The same turns and mirrors carry the whole set onto itself and the rows of a family onto each other. Which other rows belong to the same family as each row named below? List them in the order they appear above.
These 30 rows form 5 families of 6 rows each.
Nogu: [ -2   6 -17   1 -18  -4   2 -11 -16  31  -2   7  23  21  31 -15  16 -18
  -1   3  12  -4  13  13  16 -26]
marus: [-16  -9 -15  -9 -28  31 -21 -20   5 -10   7  28   2 -16 -14 -18 -28  29
 -18   6  13   8  24  22   7 -23]
Momu: [-19   8 -20 -11  -8  28 -23  -1 -12   8  31  -9  12   6  22 -21 -21  -5
 -11  24 -11   1   0  37   6 -28]
Fased: [-22 -24 -24  30   0  -9  16   6   6  14   5   0  21   6   4 -13  -6  -3
 -14  30  11  21   1  27  17  -9]
vun: [ -8 -17 -24 -15 -15   1 -34 -32   6  -6  19  21 -13 -25 -24 -12 -14  32
  -9   4  -1  15  -7   7   7   6]
lep: [-17 -10  17 -15 -14  14   2 -21  19   6 -10   4   6  -3  -2 -17 -30  39
   8  20 -19  11  17  -8  -4 -12]
padur: [  0 -13   2 -34   8   9   5 -35  11   8   4  -7  -3  14   5  -8 -14  26
  19  -6 -22   1  -5 -11   5 -10]
Veleb: [-10 -11 -11 -19 -25 -13 -35 -31  -1  -4  -1  15 -12 -27 -24 -10  -1  30
 -14  12  -2  10 -10  11  15  12]
vobis: [  5  -9 -26 -38  -8  11 -17 -38 -12  -5   9   7  -9   7  -2  -6   4   9
  -9 -22  10  -9  -8  19  28 -18]
Dizet: [  5 -30 -25   9  15 -10  14  -7   9  12  13  -2   0  13  -8  -4   6 -17
  -3  -4   6  14 -21  18  20   1]
fali: [  6   7 -12   7 -12  14  -6   2  -4  30  20  10  17  19  25 -19  -1 -29
   7   3  -4   3   7  13  -3 -22]
mape: [-18 -20 -12  30  -2  -8  11  14   7  16   3  -3  18   4   1 -14  -6 -11
 -14  34   3  21  -3  29  13  -4]
ged: [ -4  -4 -11  18 -29  20  -3  -5   8  19   5  36  18   2   6 -22 -13   1
  -2   2  14  11  33   5  -6 -24]
Kugir: [ -5 -34  -9  19 -11 -12  13  -7  17   3 -14  19   2  -8 -27  -8  -2   6
 -14   7  18  20   3  15  18   4]
talod: [-21 -12  12 -17 -15   5   6 -30  12   6 -19   4  10  -2   1 -15 -22  47
   5  19 -10   7  21  -7   7 -14]
sil: [-23   2  10 -19  -1   5   3 -15   1  19   0 -22  17  15  27 -16 -18  20
  10  32 -28   3   3   4   3 -18]
gel: [ 14   0  -2 -38 -11  18 -27 -18  -5  -1  10   0 -18   0  -9  -9  -2 -10
  -6 -12 -13  -8 -20  23  14  -6]
guka: [ 17 -11 -18  -6 -18   5   1 -27   0  18  -1  32   4  12   2 -11   9  -6
   5 -29  19  -1  14  -3  10 -17]
fuluk: [-33   0 -22   3 -17   2 -36  -8  -4   6  26   2   9 -19   4 -22 -20  22
 -15  44 -13  18  -3  24   1  -5]
nimo: [-14  -8 -42 -23   4 -11 -28 -33 -16   8  33 -10  -2   1   9 -10   5  13
  -6   8  -5   5 -24  17  20  -2]
Gifop: [-27  10 -19 -18 -18   7 -17 -12 -24  11   4 -13  17   8  27 -16  -1   3
 -20  27   3  -6   3  38  26 -29]
lum: [ -4   4   8  12 -41   2  -6  -2  -1  23 -21  28  18  -2   6 -21   2  -5
  -8  13  11   5  30  10   3 -16]
veli: [  5 -26 -16   6   9 -18  12  -5   4  14   1  -7   0  12  -7  -4  12 -19
  -6   2   5  10 -23  20  24   6]
vul: [ 25  -1   7  -8 -26   6  -9 -10   3  20  -6  25  -3   5  -4 -14   9 -22
   6 -18  -1   0   4   2   3  -5]
rato: [ -1  -9  10 -38   0  -1   5 -36   5  10 -11 -12  -2  13   6  -7  -5  24
  15   0 -22  -3  -7  -8  13  -7]
Reriv: [-15   1  10 -15 -41  15 -27 -11  -1  -6 -19  20  -1 -21 -16 -18 -14  18
 -23  19   4   1  16  28  13 -11]
Poza: [ -8   0 -22 -24  -1 -12 -35 -20 -14  11  26 -14  -6  -4   5 -11   5   0
  -6  17 -19   4 -32  20  15   6]
nov: [  0 -33  -7  22  -8  -3   9  -1  23   3  -5  19   0  -9 -30 -10  -9   2
 -10   7  10  23  -1  14  10   7]
luril: [-39  -2 -28   0 -21 -11 -30 -19 -13   6  12   2  14 -17   8 -18  -9  31
 -20  44   1  13   2  24  15  -7]
fuzuf: [-26  -4  -5 -18   4   8   9 -24   0  17   6 -19  20  19  29 -16 -19  28
  11  26 -19   4   9   1   6 -24]

Which other rows belong to the same family as rato? lep, padur, talod, sil, fuzuf
Which other rows belong to the same family as Kugir? Fased, Dizet, mape, veli, nov
Which other rows belong to the same family as Veleb? vun, fuluk, nimo, Poza, luril
Which other rows belong to the same family as guka? Nogu, fali, ged, lum, vul

The same turns and mirrors carry the whole set onto itself and the rows of a family onto each other. Which other rows belong to the same family as each row named below? List them in the order they appear above.
These 21 rows form 7 families of 3 rows each.
kig: [-18  24   2   1  14  -3  10 -29   8  35  24  14   1 -27  -2   9   3  33
 -18  25  -9]
nireb: [ 37   7   9  -5  30 -14   1 -32 -26   6  12  -8  -6 -24   0 -11  13 -12
 -20   9  31]
Gura: [ 28  15   5 -35   6 -21   8  -8   9 -23  30   0 -35 -12 -10  17  36   3
 -10  -6  -8]
gose: [ -8  13  25  -9   6  -9  27 -11  10  27  26  23   0 -14  -9  11 -18  21
 -16  14 -13]
Noli: [ 10   8  11 -26  -6   9   0   4  18  33  23  -6 -16 -20  -4  -2  -2  32
 -23  18 -12]
fezo: [ 27  20 -14 -17  42 -23 -10 -27 -15   6   5 -12 -21 -18   0   9  16   5
 -27  13  33]
feg: [ 10  -5  -5 -26  15  -8  18  -4  11 -12  30  23 -20 -39   7  14  41   0
 -20 -19 -10]
sasu: [  6   7  -5 -13  27   1  25 -13   5  -7  23  29 -39 -37  11  26  37   5
  -3  -7 -10]
vemo: [ 14   1  16 -22  18 -20  33  -8  -9  -9  19  36 -29 -14  -1  27  21  -2
  -6 -15  -7]
pobi: [  5   5  11 -25   9 -16   5   1   2 -27  34  24 -22 -28  -3  27  30   2
 -12 -12 -13]
niriz: [ -8  11   7 -15   4  11   4 -18   8  27  12   2   7 -36 -16  -1  -2  39
  -8  19 -12]
miro: [ 34   4  13  -9  32 -11 -17 -18 -37   2  15   5  -4 -11   2  -3   1 -12
  -9  15  17]
bez: [  6  14   2 -24  12 -13  11  -6   0 -25  22  17 -24 -46  -4  24  43   5
  -9 -11 -13]
risu: [ 19  13  11 -12  25 -19  15 -20 -44  14  22  16  -6  -7  -3  -4 -14  -7
 -19   7  21]
Gebep: [ 32  14  -3 -10  40 -13 -14 -29 -37   2  13   2   1 -29   0  -8   7 -12
 -10  16  12]
Belu: [-10  11  14 -18  -4   9   6  -6   2  22  21   1   7 -13 -19  -1  -8  33
  -7  19  -8]
sigu: [ 36  10  -6 -25  23 -23 -25 -21 -29  17  23   0  -5   0   4  -7   7   2
 -24  16   6]
panol: [ 22  18  -9  -5  37  -9   6 -46 -37   4  21   2 -18 -24  -2  -2   4   1
 -13  10  31]
nitik: [  9   5 -24 -34  31  -6  11  -4  23  -8  18   9 -37 -32   1  23  28  15
 -20  -8   1]
fetul: [-11  15   4 -12   5  -2  15 -18  12  32  18  -1  18 -14 -13 -10  12  29
 -15  18 -13]
lon: [ -9  24 -16 -19  27  -3   2  -6  18  35   9  -6  -5 -14  -2   2   9  32
 -21  29  -2]

Which other rows belong to the same family as panol? kig, sasu
Which other rows belong to the same family as nireb? feg, fetul
Which other rows belong to the same family as nitik? fezo, lon
Which other rows belong to the same family as sigu? Gura, Noli

The same turns and mirrors carry the whole set onto itself and the rows of a family onto each other. Which other rows belong to the same family as each row named below? List them in the order they appear above.
These 32 rows form 4 families of 8 rows each.
geka: [ 11 -24  -2  12 -42 -15  -1 -35]
dugeg: [ -8  -5  18  32 -50  -7  22   7]
sapu: [-14 -19 -13  13 -31  11  31   3]
Lile: [-15 -13  19  17 -53   0  22   1]
sovol: [ 27 -13 -16  23 -27  -9  27  15]
geb: [ 20   3   8  27 -32  -2  16  20]
gir: [ 28  -8   8  -2 -44  -8  26  -2]
fosa: [ 18  -5  -3   6 -28   8  32 -14]
budeb: [-18 -25 -17  25 -41   2  23 -11]
ligor: [ 21 -28   7  10 -28  -8  -5 -32]
godun: [ 12 -14  31  40 -31 -10   3 -15]
pem: [-16 -13 -14   2 -33  -5  29  -9]
Sizu: [ -9  -3   3  26 -49 -20  11  15]
nugof: [ 19  -7  -4  19 -28 -13  25  26]
rebe: [ 22  -8  -5   3 -45  -2  29 -14]
Paza: [-17 -22 -11  28 -32   4  33   6]
tam: [  2 -28   0  19  -9 -26  -3  18]
garas: [ 17 -37   2  20 -25  -7   9 -36]
legi: [ 28 -15  -1  -7 -34   5  19  -4]
Ref: [-18 -17  21  20 -41 -13  15  14]
lilod: [ -1 -45   2   0  -9   1   4 -11]
suzis: [-10 -41  -8  18  -9   4  -1 -13]
zin: [ 11 -31  14  45 -39 -16  -9  -6]
veta: [ -3 -23  25  31 -33  -2  -8 -23]
Borat: [ -1 -31  -8  13  -6  17   3  -4]
fof: [-10 -34   1  26  -2   6   1  -2]
bak: [ 16 -31 -10  17  -7 -20 -11   6]
zupet: [ 19 -31   3  28  -4 -17  -9  11]
geset: [ 33 -10  -2  31 -26 -17  24  11]
kar: [ 21 -24  10   8 -31 -24  -7 -27]
mesu: [  0 -28  29  35 -34 -16  -9 -11]
ros: [ 12 -34  14  21 -17 -10 -13  18]

Which other rows belong to the same family as Borat? geka, budeb, godun, tam, legi, Ref, geset
Which other rows belong to the same family as zupet? dugeg, sapu, ligor, nugof, rebe, suzis, mesu
Which other rows belong to the same family as pem? geb, fosa, Sizu, garas, lilod, zin, ros
Which other rows belong to the same family as sovol? Lile, gir, Paza, veta, fof, bak, kar

The same turns and mirrors carry the whole set onto itself and the rows of a family onto each other. Which other rows belong to the same family as each row named below? List them in the order they appear above.
These 20 rows form 5 families of 4 rows each.
M: [-15  25   1 -15  -5 -22   0  14  -3 -11 -13 -13  16  -1   0  21  27 -18
  -2  23   8   1  30   1   6   9  15  -1  15   0  11]
Y: [-12  30  -6 -11  -6 -26   7   6   7  -8 -11 -21  15   2  -4  19  27 -16
  -2  30   8   8  27  -2   3  13   6   5  18   1   4]
P: [ -3   7  11  11  14  20  -8   6 -20  15  25  -6  20  25  -2 -13 -23 -26
  -8 -20  15   0   0  -4   4 -11  -8  -5  -8 -29 -18]
U: [ 10  12  -9   5   2  16 -12 -27 -20   3  -2  -9  -6 -20  11 -22  10  18
 -16  -4  -8   7 -10  -3 -12 -20 -32   8 -11  -5 -10]
E: [ 12   7  -4 -11 -26   1  22  17   0  10 -11  -4 -16  -8   2   4 -17   8
  19   4   0  18  -8  22  20  31  17  -5   1  22   3]
X: [ 15   9  -6   7   4  21 -10 -26 -27   0  -1  -8  -1 -29   7 -21   9  17
  -9  -4 -14   2 -10   4 -15 -20 -26   5 -16   0  -8]
J: [-12  26  -6 -16  -1 -21   0   2   6  -9 -13 -26  11  -2  -2  28  24 -11
  -6  21   2   3  30   0   4  11   7  -4  22   2  11]
C: [  6  17  -7  -1   7  23 -10 -17 -23   7  -8 -11  -3 -35  12 -16  16  19
 -10  -3  -7   4  -5   1 -15 -13 -33  11 -10  -2 -12]
T: [-10   8  18  12  15  17  -1   0 -24  15  28  -2  22  21  -1 -16 -28 -19
  -6 -22  12   0   4  -2   9 -11  -2  -8  -3 -27 -14]
B: [  7   1  -6  -3 -36   4  18  12  -3   3  -5  -6 -15  -2  -3   4 -15   8
  21   6   5  16 -11  18  21  31  18  -9  -6  20   8]
F: [ 11  20  -6   7   5  28 -17 -19 -18   3  -7  -3   4 -28  14 -22  15  17
 -10   2 -14   5  -6  -1  -9 -20 -30   7  -9  -1 -19]
S: [-15  22   1 -17  -6 -20  -7  11   2  -6 -19 -21  18  -6   0  26  28 -22
  -8  24  13   9  29  -1   4   9   2   6  17   1   7]
K: [  8  18  -6  11   5  18 -12 -26  -8   1  -7 -12   0 -21  19 -24  13  21
 -14  -2 -13   8  -7  -3  -2 -21 -28   5 -12  -3 -12]
D: [  2   2  17  12  16  19  -7   4 -22  11  23   0  15  19   2  -4 -27 -17
 -10 -28  20  -2   5   2   7 -12  -8  -7   0 -29 -12]
Z: [  4  12  13  12  28  23 -10   4 -12  13  17  -2  15  23   0  -7 -19 -23
  -5 -25  22   0   4   0   7  -9 -13   1  -3 -31 -18]
R: [ -2   6  14   7  24  21  -3  15 -22  18  22  -4  18  16   1  -6 -26 -29
  -7 -20  25   6   5   4   5 -11  -7  -7  -9 -29  -8]
G: [  4   6  -4 -11 -31  -2  20  17  -7   6  -7 -10 -15   0  -2  -3 -12  -3
  22  -3   3  16 -15  16  18  28  19  -9  -5  21  16]
W: [  7   6  -5 -18 -26   2  22  18 -14  11  -5  -4 -19  -7   3   4 -16  -5
  23  -6   1  17 -17  18  17  29  10  -2   2  27   8]
Q: [-15  25  -3 -10  -5 -25   1   8   0 -15 -10 -13   8   9   0  19  31 -17
   4  28   9   7  25  -1   9   4   9  -1  15  -2   2]
N: [  4   4  -1 -12 -29   0  23  21  -2   9  -8  -3 -11   1   2  -4 -16  -5
  29   0  -1  13  -8  24  18  24  17   1  -3  22   9]

Which other rows belong to the same family as P? Y, U, G
Which other rows belong to the same family as M? E, F, D
Which other rows belong to the same family as X? J, Z, N

The same turns and mirrors carry the whole set onto itself and the rows of a family onto each other. Which other rows belong to the same family as each row named below? List them in the order they appear above.
These 20 rows form 4 families of 5 rows each.
tedi: [ -3 -14   9  28  10   9  25 -20  -5 -10  37 -16   3]
vokar: [ -6   6 -18 -17 -15   0  11  -7   5 -22  -2 -37 -10]
rin: [ -1   2   3 -27  23 -11  23 -16  -7   5  33  13   0]
sav: [ 17  21 -12 -20  12 -14  29 -14   2   3  34  16 -10]
tigo: [ -4  10 -31 -17 -15  -4   6 -17   8  -3  16 -32 -17]
muzek: [  1   3 -17   2  -5 -13 -22 -16  -3 -24  29  13  26]
funez: [  0  14 -28 -15 -19  -3  11 -11   9 -16   6 -32 -17]
Lebag: [  1   3 -10   3  -7 -12 -19 -12  -4 -33  19  13  29]
Pamup: [ 13  13  11 -20  12  -7  35   0  -2 -28   3   9   2]
vemiz: [  5  -5  -3  29   6   7  27 -24   1  -1  47 -11  -5]
Vipu: [ 25  27  -5 -17   5 -12  37  -4   6 -19  16  13  -9]
guza: [ 16  15 -22   6 -14 -14 -15 -13   4 -32  22  17  19]
zozum: [-13  -2 -23 -21  -8  -3   0 -18  -2  -3  16 -36 -10]
kob: [  9  11 -14   5 -12 -11 -16  -9   1 -38  16  13  24]
muva: [  9  11 -22   3  -9 -14 -19 -16   1 -23  31  16  21]
zisud: [ 16   6  -7  33  -3   6  33 -19   8 -11  38 -11  -9]
Pif: [  3  -6  13  30   6  11  32 -14   0 -25  24 -16   3]
div: [ -2  -1  15 -27  23  -8  26  -7 -11 -16  13   7   7]
sabak: [-16  -3 -14 -19  -8   0   4 -12  -1 -16   2 -38  -6]
Rab: [ 16   5   4  32  -2  10  35 -12   5 -24  24 -12  -3]

Which other rows belong to the same family as Pamup? rin, sav, Vipu, div
Which other rows belong to the same family as Pif? tedi, vemiz, zisud, Rab

The same turns and mirrors carry the whole set onto itself and the rows of a family onto each other. Which other rows belong to the same family as each row named below? List them in the order they appear above.
These 35 rows form 7 families of 5 rows each.
gop: [ 17  11 -29  16  -7  -3  -1  10  15  16   9 -10]
Supe: [ 22  19  -4   9   4  -2 -17   6  13  14  16 -14]
fup: [ -7 -28  12 -15  16 -12   6  11 -24   9  12  13]
pupav: [-29   2  -4   4   9 -10   6  10   3  17 -18  24]
mis: [-10  10  16  -3  15  -4  20 -14  15  26   4 -25]
temot: [-15  -3  11 -13  21   4  26 -13 -10  14 -22 -14]
kisa: [-22  26  -9   9   2  20   8  -2  16   4  -4  -9]
Fegik: [ 20   3  -5  -5 -13   0   7 -14  -9  19  33 -17]
lili: [ 15   6 -35   8  -2   6   7  12  -2   7 -18   1]
Lifon: [  0  10   4  -7  10  -6  11  22  11  26 -12  20]
nanut: [ 13 -20  -4  -5  14   1 -15  -1 -33  -9   8  -8]
ribu: [  1   7  12  -1   7 -17   5  18  19  32  19   9]
dogi: [  9 -28 -24   5   0  -3  -2   0 -25  -3  20 -11]
Pomo: [ 21  18 -17  -9 -10  13  17  -5  -9  17 -14   1]
Zupa: [-27  10   0  10   5 -16   1   9  17  24   2  16]
Zesi: [ -5 -11   4 -16  17  -4  14  20 -16  13 -17  24]
tuni: [-32 -17  -1  -1  12 -12   3   6 -16   8  -9  22]
relid: [ 10 -18 -32   1   2   6   5   7 -25  -4 -11   1]
kufe: [ 17  -5 -15 -16  -6  13  17  -9 -33   5  -7  -1]
Motu: [-30  -9  -6  -1   9  21   7 -10 -22 -13   4  -7]
nol: [ 15 -10 -22  14  -6  -8  -6   3   1   9  33 -18]
bulog: [ 23  21 -11  -2 -14   5  12  -7   5  25  11 -11]
pobo: [ 16  -1 -12  -5  14  10  -7   6 -24  -6 -22   3]
kuno: [-23  15  -2  14   1  12   1  -8  13   5  25 -18]
led: [ 16  -7   1   6   8  -6 -21  -2  -9   3  32 -19]
Rutip: [-16 -16  16 -13  21  -1  22 -18 -17  11  -2 -22]
mur: [-33 -21   5   4   9 -18  -2   1 -12  12  17  12]
Vogu: [-26  10 -12   2   8  25  11  -4  -7  -7 -17  -1]
setu: [-15  -9  20  -5  17  -7  17 -21  -1  19  13 -27]
Dom: [ -3 -17  16  -6  10 -19   1  10  -1  20  34   4]
kile: [-29  -6   5  11   3 -23  -4   3   9  22  22   9]
nizor: [-11  13  11  -7  17   1  25 -10   9  23 -19 -17]
bir: [ 22  22 -12   4   9   8  -9  11   4   8 -18  -1]
nufa: [-28  -7   0   6   5  12   0 -13 -10  -7  29 -18]
mari: [ 16 -14  -8 -13  -8   4  10 -16 -33   7  22 -11]

Which other rows belong to the same family as led? Supe, nanut, pobo, bir
Which other rows belong to the same family as gop? lili, dogi, relid, nol
Which other rows belong to the same family as kisa? Motu, kuno, Vogu, nufa
Which other rows belong to the same family as nizor? mis, temot, Rutip, setu

